Each path below is one point turned by a fixed rotation once a step. After each direction that follows a path, write how fast that rotation turns it, in degrees per step (0 if it stays still).
Each turn is a multiple of 5 degrees from 10 to 175, or 0.
Each row of a path follows its step; steps can be skipped.
Path 1:
step 3: -47,-10,3,-21,21,-27,12,21,-38,-19,5,12,-21,30,-13,26,2,-11,-2,-9,10,11,39,1,24,2,-29,10,-10,-18,11,13,8,37,-20,4,11,-42,-43,-8,18,-10,36,17,1,38,-6,-2,21,-6,-1,18,-33,-13,-7,-29,27,4,17,34,-6,-22,-20,-18,-28,-49,14,-19,2
step 10: 5,5,-3,32,14,23,6,11,12,20,19,34,12,-42,7,28,19,19,-13,-11,30,14,15,-2,25,-9,-3,-27,-34,-25,-11,23,31,4,41,1,27,-51,-56,-16,9,-7,-13,14,0,14,31,23,42,-9,18,-26,1,-7,-35,-1,5,14,37,-9,-3,18,7,25,4,-22,0,8,-8
step 13: 7,7,18,-3,11,21,56,4,32,-17,19,0,9,-27,-6,13,-4,-11,-21,-19,8,18,9,-19,11,7,28,-31,-33,-11,37,-8,26,16,10,-5,-49,-26,-15,-17,21,9,24,20,-6,17,11,-6,5,-22,32,-26,-32,-20,31,-43,-7,19,-1,18,-11,-3,-13,-2,-51,-5,-12,-34,24
step 23: 6,17,-20,4,24,14,15,15,-12,8,-41,28,19,9,31,-22,34,1,-16,-10,23,32,36,9,-3,-25,2,29,-9,-29,31,-12,20,-16,-12,-44,9,-14,6,34,32,3,9,32,-23,3,10,-3,-5,3,43,-16,-28,-2,16,-6,1,15,-17,55,21,-38,-7,-14,-31,-5,-10,-7,-6
step 25: -5,-1,29,3,-18,-7,-36,-7,38,-35,-30,6,-23,-13,-6,11,34,9,-32,2,10,-3,-42,9,-5,17,-2,4,6,-40,-7,17,48,0,26,-17,-14,-4,-9,-10,-12,-17,17,8,16,-4,0,-45,15,-32,32,-11,19,-12,-2,-37,52,21,-39,-11,-16,-19,-10,-19,8,-13,3,-22,-22
step 29: -12,-5,-53,3,24,15,27,-9,-1,3,7,-9,12,-5,32,6,51,-32,-3,-27,-24,-4,15,-12,3,-40,-4,0,-39,-37,7,35,16,1,-14,-20,4,29,-24,11,39,-18,-1,6,20,11,8,-9,18,-18,-6,17,3,1,6,-17,-12,17,-5,7,-24,-19,8,-39,-41,-52,-10,-26,2
step 36: 14,-27,31,25,18,15,5,-12,-15,13,1,13,39,-23,-13,-15,11,44,-5,-16,-2,1,26,-32,3,-28,-9,10,6,-14,-56,-2,32,15,-9,-4,3,-8,-44,-45,9,-30,23,1,-4,24,25,-35,11,0,15,7,-19,18,-36,-32,39,-13,3,-17,-14,-10,-24,-18,-22,-3,5,-28,10
step 40: -9,1,-12,-18,11,10,-8,13,-50,-36,-19,13,-28,0,33,-5,30,-29,-1,-12,-26,20,3,-9,0,-12,15,-6,-10,-9,-10,18,47,-2,35,4,26,-22,-34,2,25,15,-3,-25,-30,13,12,19,7,13,12,-17,-21,-24,10,-35,10,-51,-19,45,-11,-20,-16,12,-3,1,-52,-23,-6
Directions:
-3,12,9,-1,2,-2,-10,5,-1,1,-1,9,4,9,1,1,2,-5,-8,-3,13,-3,4,12,1,2,2,0,-5,3,-1,2,-2,-3,-7,2,-2,1,-7,-4,2,-4,-3,-7,-3,0,-5,4,-5,-3,2,-1,-8,8,-2,9,-3,2,11,3,-1,-2,1,-1,-3,1,4,8,-4 | 90
2,-5,-7,0,6,3,7,1,-6,7,-1,-8,1,0,-1,-4,2,2,7,-1,-3,-6,-4,-2,-4,-7,0,-1,2,0,0,-1,-10,1,-4,0,-7,8,-10,-1,6,-2,-7,-11,0,-5,-1,-6,-5,3,-1,-5,2,6,-4,6,2,1,2,-6,-5,1,7,-7,-4,7,12,-9,-9 | 145
-1,7,-5,4,11,4,1,1,-2,4,-2,-7,-4,3,-2,-6,-5,7,0,0,4,4,6,-1,3,6,2,1,-2,-3,8,2,-4,-9,0,2,-8,-8,9,-3,-2,8,1,3,8,-7,10,-2,-8,-4,-3,-5,-4,-7,1,6,6,-4,-1,0,3,0,6,0,-8,6,-3,8,4 | 100
1,4,-5,4,-4,1,0,9,-6,2,2,5,5,-10,3,-5,-1,6,-2,1,12,1,0,0,-7,7,2,4,2,2,-12,0,2,6,5,6,-6,-5,3,2,6,5,-5,-6,0,4,1,-4,0,2,5,-3,14,-7,7,3,4,9,-6,2,-1,-9,-5,3,3,0,4,2,-2 | 140
2,-3,-5,-7,-5,2,-5,-10,-6,7,-2,2,4,0,0,3,-4,8,-5,6,2,2,-6,-6,7,-4,4,-3,-6,-1,0,-3,-4,6,7,-2,-1,-4,0,-4,2,-5,-3,-1,2,1,5,-5,-14,1,2,7,1,15,1,-2,7,3,3,1,3,5,-1,0,11,0,-9,9,-1 | 70
1,-6,5,-3,6,9,1,15,8,-9,6,-5,-3,0,7,4,-5,6,3,5,7,-5,-4,-9,5,-2,-4,-5,-4,2,0,-7,-2,2,0,-15,-1,-3,3,-2,-3,3,0,-5,2,-1,-1,6,1,3,6,-5,0,3,4,2,-3,-3,2,-1,5,1,-6,7,-4,-5,-1,3,-10 | 10
2,3,-2,-3,9,6,4,5,3,-3,0,5,9,-9,1,6,-2,-7,-9,5,2,-4,3,5,2,-4,7,3,1,-3,-1,-4,-5,-6,-2,-4,-5,-8,2,4,-1,2,-6,7,-1,-8,-7,-1,2,5,3,12,7,-5,-2,-6,7,0,7,-3,-5,10,5,-9,3,-4,-2,-5,3 | 115
4,-5,14,0,-5,0,-2,-5,-7,6,2,-6,3,0,-5,4,-11,3,3,-4,1,-3,-6,10,0,8,-2,-2,-8,-7,-4,-4,-5,3,2,-2,-10,6,2,-2,0,10,3,5,-2,-1,4,4,13,0,2,4,-3,-1,-3,3,8,5,4,-3,-9,-3,-3,0,-4,3,-4,-3,-1 | 130
